In the rows, 128 means zero.
Each run below is a few steps of one of 6 hidden systems, one row a step.
J82, path 1:
[[168 124 119  59  93 128 141 136 146 153  74 171  44 134 103 135 120 142
  152 119 130 160]
 [ 89 136 155 159 117 166 153 133  95 102  99 131 166 131  90  72  85 141
  117  81  89 178]
 [132  87 174 143 170 107 160 175 134 114 107 134 122 161 167 166 196 102
  107 151 120 162]
 [132 134 100  67 113  69 180 108  74 125 132 148 121  95  93 127 102 103
  174 150 132 139]
 [101 129 178 159 133 160  90 161 129  85 200 151 148 113 141 111  81 100
  139  98 103 139]
 [143 123 131 157 147 120 157 141 103 163  98 115 126 110 181 144 182  82
  114 119 210  93]
 [125 160  83 107 137  80 118  85 124 117 159 106 180 113  74 120 111 117
  120 198  89  95]
 [109 103 115 124 116 172  50 148 162 132 195 154  75 128 167 167 118 146
  149 105 150 145]
 [131 176 125 153  94 150 174 117 110 139  64  90 146 127 130 103 112 152
  130  84 190  57]
 [145 119 130 125 156 124  88 131 184 140 119 103 154 128 107 123 159 115
   48 185  38 137]
 [107  75  66  90 116 122 121  99  92 144 135 149  67 135 141 163 148 194
  171 118 177 182]]
J426, path 2:
[[100 169 166 122 108 155 134 143 134  42 195 117 128 114 183 162  91 111
  181 110 128  54]
 [119 132 109 136 116 115 121 129  67 166 112  62 148  49 161 111 141  91
   76 109 192  76]
 [105  78  90 139 148  92 142  87 176 152 169 101 196 111 145 154 142 187
  142 192  79 104]
 [150 132 131 104 117 198  60  87 158 111 148 117  57 143 194 131 162 185
  135  86 138 103]
 [160 155 114 147  90 162 173  95 138 205  62 124 154  77  88  69  81 127
  126  82 124 106]
 [ 89 120 130 152 157 133  77 176 193 154 139 118 192 165 138 133 147 114
   63 153  55 182]
 [147  76 106 108 138 137 124  99  94 118  76 145  41 181 107 138 184 205
  128 128 171 187]
 [179 176 182 116  88 134 178 138 170 100 127 171 112 127  71 107  40 116
  191 109  69 101]
 [ 87 154 160 132 152 131  85 196  73 137 129 122 164 121 167  87 151  24
   59  90 143 184]
 [106  59  84 165 172  72 195 100  90 111  99 131 151 145  61 174 170 174
  130 218 159 141]
 [189 154 170  73 111 118  89 130 181  58 213 146  39 148 166 180 108 131
  191 130  91  88]]
J735, path 3, 11 rows:
[[ 78 142 137 118 134 125 119 126  80 105 103  97 174 168 150  74 146 157
  100  98 123 166]
 [116  94 153 101 130 125 172 176 166  99  85 150 105 138 143 172 150 139
  131 186 129  97]
 [159 125 112  89 109 108 148  79  89 125 154  97 102  62 121 129 111 120
  141 103  77 144]
 [125  92 187 168 164 144  94 134 114 113 133 138 156 132 136  49 128 159
  109 130 145 109]
 [152 127 117 125 138 108 177 147 172 186 118 151 137 118 168 172 162  78
  152 147 143 114]
 [137 155  69 136 123 126 104  54 102 113 158  95 133 111  66 128 112 146
  125 145 119 108]
 [117  93 174 165 138 148  80 180 147 124 171 174 109 152 137 117  98 143
  147 104 157 152]
 [131 198 104 101 109 140 170 128 130 167  75 116 149 140 164 130 150  77
  133  84 140 127]
 [ 92 111  91 140 128 126  96 128 138  94 117  97 138 127  65 153 123 164
   68 198 104 114]
 [127  86 148 101 123 105 127 143 111 120 176 156  78 146 176 149 124 152
  191  88 132 190]
 [147 189 162 116 112 175 160 108 122 112  60 119 144 121 124  58 119 118
  117  96 125  75]]
J82, path 4:
[[108 173 106 103 103 125 174 117 122 116 118 103 158  87 143 147 117  93
  139 135 120  73]
 [130 103 136 137 132 133  62 140 122 109 174  93 108  90 123 137 123 121
   76 141 109 121]
 [103 100 103 130 122 111 132 124 126 170 128 119 147 124 170 127 133 176
  153 125 186 103]
 [159 162 138 116 124 150 133  88 168 104 135 110 137 123 128 118 125 140
  136 140  76  72]
 [163  92 121 148 125 144  80 123 130 169 128 126  81 109 110 122 132 140
   99 107 141 158]
 [106 141 111 134 133 117 150 107 122 137 103 125 178 176 129  96 133 178
  151 120 141 134]
 [164 133 150 111 135 153 133 132 179 104 118 158  91 143 115 153 141 114
  132 151  80 126]
 [129 122 110 133 105 126 132 131  81 156 106 128 101 110  98 117 107 125
  123  83 155 181]
 [ 90 135 160 140 152 119 140 153 131  92 126 132 187 176 141 107 132 136
  126 146 112 129]
 [151 111 121  96 128 127 155 134 137 134 122 153  80  96 140 179 155  86
  140 152 126 129]
 [111 144 119 139 109 108 121 116  72 113 154 105 149 106  92 102  74 129
  135  99 132 139]]
J447, path 5:
[[122 128 110 104 111  74 171 136  86 121 111 112 130 111  89 144 107 120
  128 142 114 155]
 [117  96 159 135 152 108 108 136 106  81 185 147 125 131 120 127 113 135
  148 145 114 146]
 [131 131 146 121 140 107 157 133  91 135 134 128 139 112 180 117 146  97
  153 110 173 111]
 [142 150 114 130 125 102 120 118 141 141 150 118 156  98  96 122  95 102
  125 162 121  82]
 [128  99 124 145 147 144  86 139 163 152 171 149 116 128 161 150 148 121
  130 133 136 143]
 [120 154 101 132 107 155 146  96 132 144 112 113 140 129 152 127 131 156
  152 100 161  91]
 [139 148 143 115 110 155  99 151 167 117 107 136 109 121  98 120 102 113
   93 144 105 103]
 [ 97  94 102 135 130 133 119 138 126 161 117 110 131 133 150 146 155 145
  102 111 123 184]
 [131 132 132 128 127 141 160  89 127  78 115 115 128 144 113 126 129 180
  150 139 113  96]
 [159 131 162  90 117 123 115 159 116 128 113 143  76 117 126 108 124  93
  114 107 121 154]
 [ 96 113 110 159 139 100 135 119  97 151 130 103 189 124 114  99 122 145
  112 124 124 156]]
J735, path 6, 11 rows:
[[140 104 114 128 154 152 109  93 115 151 133 150 100 149 146 123 177 135
  137  98 130 198]
 [160 157 152 167 120 128 166 125 148 117  77 122 134 171  87 120 116 152
  131 120 133 103]
 [145 136 126  92 135  95  96 157 147 134 150 143 113 129 106 144 126  76
  106 160  83 162]
 [106 116 112 137 147 134 151  94  57 111 108 145 137 137 105 100 146 139
  139 112 157 174]
 [131 139 179 158 128 125 163 174 158  82 130 133 143 146 126 153 104 114
  138 145 113  87]
 [132 139 101  76 119  96 109 127  85 149 138 115 109  83 141 129 136  72
  112 130 138 144]
 [ 75  92 129 172 140 152 146 114 108 107 126 134 178 121 112  99 113 180
  136 139 141 116]
 [150 138 151 116 124 122 128 160 169 119 164 127  98 127 189 184 142  94
  147 124 130  98]
 [129 143  83 106 102 131 113  89  86 166  99 104 130  82  99  84 107 138
  107 113 153 117]
 [ 92  84 151 174 151 154 105 155 184 119 159 145 163 152 149 140 129 165
  125 147  98 135]
 [177 164 102  86 111 115 140 103 119 150 111 117  72 139 161 160 168 109
  152  97 165 127]]
J567, path 7 (11 x 22):
[[149 166 145 156 126  93 131 156  99 101 110  80 132 125 101 139 126  88
   82 144 171  68]
 [ 91  87  78  96 134 109  69 134 155 180 153 133 148 112 146 126 132 151
  111 175 136 135]
 [147 125 139 150 127 172 142  70 136  90 166 141 115 124 134 120 115 177
  189 100 113  99]
 [155 184 142 145 102 145 118 158 125 143  87  96 110 124 126 124 120  80
   89  85 169  97]
 [ 84 106  87 120 148 113 103 118 130 163 104 112 179 147 123 103 157 161
   88 161 119 162]
 [163  97 148 146 136 146 138 108 176 102 153 152  85 156 131 168 140 179
  174 134 101 127]
 [147 187 130  95  84 132 147 142 110 145 108 119  98 115 143 124 103  81
  140  61 135 137]
 [ 97 117 143 136 157 123 121 140 100 122  85 130 182 140  89  65 136 123
   74 156 116 152]
 [133  65 125 151 157 122 147 136 168 131 150 140 109 130 158 203 174 139
  138 174 119 133]
 [158 173 110  76  87  90 145 101 109 123 166 120  99 117 125 137  83 126
  190  93 116 126]
 [111 145 180 138 136 169  97 165 106 110 108 160 148 113 103  45  95  84
   89 118 142 121]]
J567, path 8:
[[169 144 111 168 129 151 134 114 112 130 118 143  68 144 103 170 147 108
  140 107 203 117]
 [ 77 176  86 117  95 115 122 155 154 158 114 117 183 154 110 126  84 131
  122 124 118 141]
 [105 102 141 115 155 177  95 117 117  63 125 148  96 160 135 126 167 159
  117 144 125 145]
 [137 106 123 143  87 120 186 150 131 157  94 115 103 101 119 166 101 150
  145  99 148 129]
 [115 164 152  78 123 106 107 144 132  94 130  98 155 144 147 100 121 124
  103 140  78 118]
 [149  62 139 132 152 145 120 113 108 149 117 154  90  89 125 108 156 135
  115 137 152 150]
 [141 142 134 158 120 101 177 126 155 144 145 102 176 117 140 149 107 125
  156 116  96 105]
 [152 158 130  91 147 123  71 116 112 109 146 136  97 142 130 109 155  89
  111 145 138 128]
 [112  95 108 172 129 143 148 126 127 177 123 158 153 103  98 118 100 139
  145 117 149 153]
 [117 170 136 135 138 131 134 130 148  76 146 108 148 169 150 163 147 117
  133 139 110  99]
 [136 117  92  97 112 125  99 126 102 150 112 144  74 118 101 133 124 131
  120 130 171 149]]
J802, path 9, 11 rows:
[[201  80 172 185 159 100 121 140 205 150 175 123 122 104 140 164 139 127
  128 182 112  59]
 [156 188  78  37 111  85  90  81  92 180 135 111 116 138 160  82 141 112
  144  94 147 150]
 [102 106 143 205 156 208 116 103 137 115 107 172 177 124  66  58 106 159
  113 147 135 101]
 [177 139 109 129 137 118 116 151 207 175 122 117  88 174 163 217 192  95
  107 133 103 160]
 [120 163 111  87  83 100 138 103  70  97  89 113 114 166  68  72  70 205
  154  97 155 139]
 [ 95  68 182 146 137 217 109 183 194 124 130 188 121  87 157 125 115 109
  109 137  86 135]
 [135 195  99 125 120  78 170 124  73 112 107  47 131 171 154 191 185  86
  105  82 134 166]
 [112  59 163 136 124  81 151 150 127 106 131 159 151 105  66  79  50 206
  153 192 128  91]
 [141 117 123  75 144 178 103 116 139 145 172 156  74  84 225 166 191  54
  140  96 104 166]
 [132 208 133 198 124 100 170 105  56  92 106  73 195 157  67  84  91 125
  126  96 180  80]
 [115  42 126 106 160 109  82 185 224 180 155 188 139 109 136 150 132 127
  111 236  99 127]]
J447, path 10, 11 rows:
[[129 110 119 154 126  87 117 134 144 160 136  82 151 137 147 138 130 173
  114 133 143 110]
 [134 128 132  80 134 156 128 105 166 120 128 163 119 128 151 113 139 140
  158 152  98 105]
 [142 132 118 143 114 166 112 110 101 149 115 113 102  88 119 115 129 107
  100  84 139 142]
 [132 129 146 163 134 110 123 142 161 130 118  98 164 167 117 116 121 166
  103 136 112 121]
 [131 123 114  78 141 141 143 112 139 131 103 163 109 144 141 136 170 120
  143 149 111 153]
 [136 130 115 157 110 142 137 101  88 122 132 117 111 102  83 123  94 138
  135  89 137 141]
 [126 140 177 139 141 107 111 180 144 106 129 129 146 174 134 113 123 123
  115 130 124 130]
 [106 118  85  93 138 109 162 112 109 154 104 141 143 115 133 141 162 111
  138 157 141 144]
 [146 123 132 161 118 139 128 105 128  93 174 130 110 106  91 151  91 137
  153 124 110 112]
 [124 140 156 113 128 115  94 173 123 137 133 132 119 159 181 113 138 116
  124  97 167 138]
 [ 97 131  92 122 126 126 161 112 126 152 100 126 181  94 111 111 120 126
  122 164 128  98]]
J802, path 11 (11 x 22):
[[ 89 135  89 128 131 114 149 105  66 102 137  98 150 111 127 155 145 114
  128 134 148 132]
 [141  88 140 159 133 112 131 126 148 126 167 132 128  92 124 143 104 152
  152 160 139  78]
 [140 162 106  85 121 129  90 105 128 150 158 114 119 109 175 122 143  96
  131 109 132 115]
 [116 137 115 173 138 145 121 102 114 133 109 112 173 126  92  86 118 144
  103 134 151 100]
 [149  97 109 129 143 128 111 127 192 167 136 135 115 139 140 165 160 144
  121 159 104 138]
 [154 164 115  97 102 133 123  89 100 115 109 108  94 151 118 103 123 164
  143  85 137 133]
 [112 111 170 156 127 171 118 169 167 133 109 152 153 118 117  91  93 127
  106 124 103 120]
 [120 136 105 111 141 106 140 135 119 130 110  99 124 163 153 176 188 106
  100 129 112 182]
 [139 100 147 136 115 101 174 116  99  98 114 135 117 127  80 106  86 189
  168 133 139 116]
 [133 122 163  98 131 160 103 157 163 128 163 167 107  96 181 131 126  73
  135 116  92 138]
 [109 179 110 152 138 105 150 121  55 111 105  87 167 150 118 120 147  94
  105 108 174 135]]
J426, path 12, 11 rows:
[[151 119 134 113 114  98 119 162 168 210 154 191 130 126 124 103  78 107
  178 111 133 162]
 [ 40 171 104 136 126 170 132 158 114  93  97 142 163 189 138 143 136 118
  126 109 159 161]
 [135  95 120 133 102 102 129 167 122 109  98 109  76 104  61 173  99 147
   86 173 147 107]
 [133 115 164  82 112  70 147 149 120 128 176 124 125 129 187 123 102 138
  183  91  97 159]
 [ 83 148 153 146 140 177 140 116  79  71 102 124 164 128 137  79 133 132
  119 121 165  81]
 [153  95 122 139 132 112 148 135 150 143 122  94 120  63 116 181 150  92
   80 176  90 102]
 [155 123 116 116 149  86  92  74 111 136 190 108 130 159 163 110 152 168
  161 101 118 162]
 [131 140 144 142 132 203 140 106 157 122  95 187 129 122 120  85 117 133
  156 133 165  62]
 [126 161  86 129 107 137 122 146 150 168 117  93 131  96 122 179 132  58
   75 113  87 157]
 [123  86 108 153 152  72  88 119 109 154 147 126 143 177 101 101 126 199
  131 141 162 171]
 [125 128 159  91 111 180 164 149 186  93  97 189  87 148 154 147 123 146
  180 139 127  96]]

Which system made each of these runs?
path 13 (2 x 22):
[[169 143  95 114 106 115 151 102 178 176  99  97 122 129 124 153 137 150
  124 125  87 123]
 [155 112 127 122 147 134  70  93 132 115 144 136 103 151  91  99 136 167
  112 143 100 156]]
	J735
path 14:
[[116 157 146 116 133  99 132 144  21 111 133 122 139 105 118  82 115  52
  116  88 159 168]
 [ 83  82 135 189 178 113 167 157 144 126 158 174 199 137 125 148 133 115
  158 188 149 117]]
	J802
path 15:
[[123 160 124  92 153 107  32 132  90 117 180 119 135 111 135  89 136  59
   80 147 132 132]
 [104  94  90 202 157 132 166 105 109 184  97 137 181 138 126 120 162 156
  141 136 210 119]]
	J802
path 16:
[[145 133 106  95 100  79 132 175 197 174 107 141 121 124  88 158  87 123
  123 187 121 100]
 [ 91 124 127  85 133 173  82  96 104  92 187 137 126 105 172 104 130 126
  142  91  72 170]]
	J567
path 17, 2 rows:
[[129 113 114 106 117 161 158 136 154 157  61 128 107  97 137 149 156 112
   93 139 113 127]
 [143 101 114 139 133  91 127  90 118 121 153  78 136 130 110 138 136 178
  116 135  81 149]]
	J735
path 18 (2 x 22):
[[135 153  83 127 102  93 171 113 106 173 112  67 128 138 177 176 159 137
  142  78 163 136]
 [134 140 137 103 118 135  89 119 160  93 140 158 126 135  63  83  66 168
  140 180 109  78]]
	J447
path 19, 2 rows:
[[132  86 180 176 135 102 135 180 169  99 161 135 146 114  84 148  77 137
  117 175  80 113]
 [127 124 112  52 132  92 110 133  87 140 146 121  85 134 210 148 181 102
  141 104 159 168]]
	J802
path 20, 2 rows:
[[ 99  54  79 130 109 124 126 118 123 123 161 108  83  93 123 207 127 178
  131 133  98 178]
 [122 132 186 105 114 141 119 119  96  56 145 108 105 150 179  89 110 197
  166  82 141  94]]
	J447
path 21, 2 rows:
[[175 135 127 100 128 109 154 123 163 172 115 143 117 134 133 135 146 105
  144 122  81 165]
 [121 129 133 119 136 144 117 106  70  92 126 156 107 140  86  89 119 133
  137 110 143 167]]
	J82
path 22:
[[117 135  86 165 153 165 120  64 135 157 120 128 179 142 118  97 156 157
  128 130 139 119]
 [158 123 110 134 121 167  96 132 209 156 117 142  91 134 115 164 137 133
  109 148 109 117]]
	J426
path 23:
[[133  55 143 158 171  86 112 155  76  94 156 143  75 153 113 174 171 128
  117 155 172 188]
 [106 171 126  92  95  76 195 153 131 146 141 159 179 137 142 118  64 112
  218 122 150 103]]
	J82
path 24 (2 x 22):
[[ 91  37 150 112 124 120 168 139  74 105 133 113 102  90 186 151 148 166
  140  95 115 184]
 [164 146 190 103 122 117 173 107 132 100 101  90 149 114 173  74 131 160
  143 123 114  40]]
	J735
path 25 (2 x 22):
[[131 133 130 164 145 129 152 109 117 142 109 101 178 107 127 105 142 120
  107 136 136  89]
 [175 131 123 119 137 112 118 123 178 142 142 136 104 139 117 163 143 113
  128 157  94 128]]
	J447
path 26:
[[ 93 128  74 111  97 125 112  82  62 105 130  40 111 115 158 149 144 197
  109  89 157 120]
 [161  91 218 104 122 124 128 163 165  94 101 138 110 110 121  71  90 174
  116 164  93  66]]
	J447
path 27 (2 x 22):
[[161 158 115  81 105 117  76 127 172 162 129 117 118 109 107 102  97 120
  100 150  90 101]
 [105  75 115 162 151 181  96 113 144 163 130 142 134 122 147 116 158 156
  106 117 122 172]]
	J447
path 28 (2 x 22):
[[120  99 167 133 133 153 119 178 185 115 123 160 134 116 102 129 104 105
   96 162  52 148]
 [112 105 100 113 123 118 161 118  56 142 112 112  99 113 170 155 170 125
  138  79 168 186]]
	J82
path 29, 2 rows:
[[142 158  93 175 141  90 110 109  78 123 141 113 134 154  51 132 121 113
  115 137 173 142]
 [ 87 159 117 102 128 127  94 179 185 138 149 167 154 182 152 147 116 112
  142 152 135 131]]
	J82
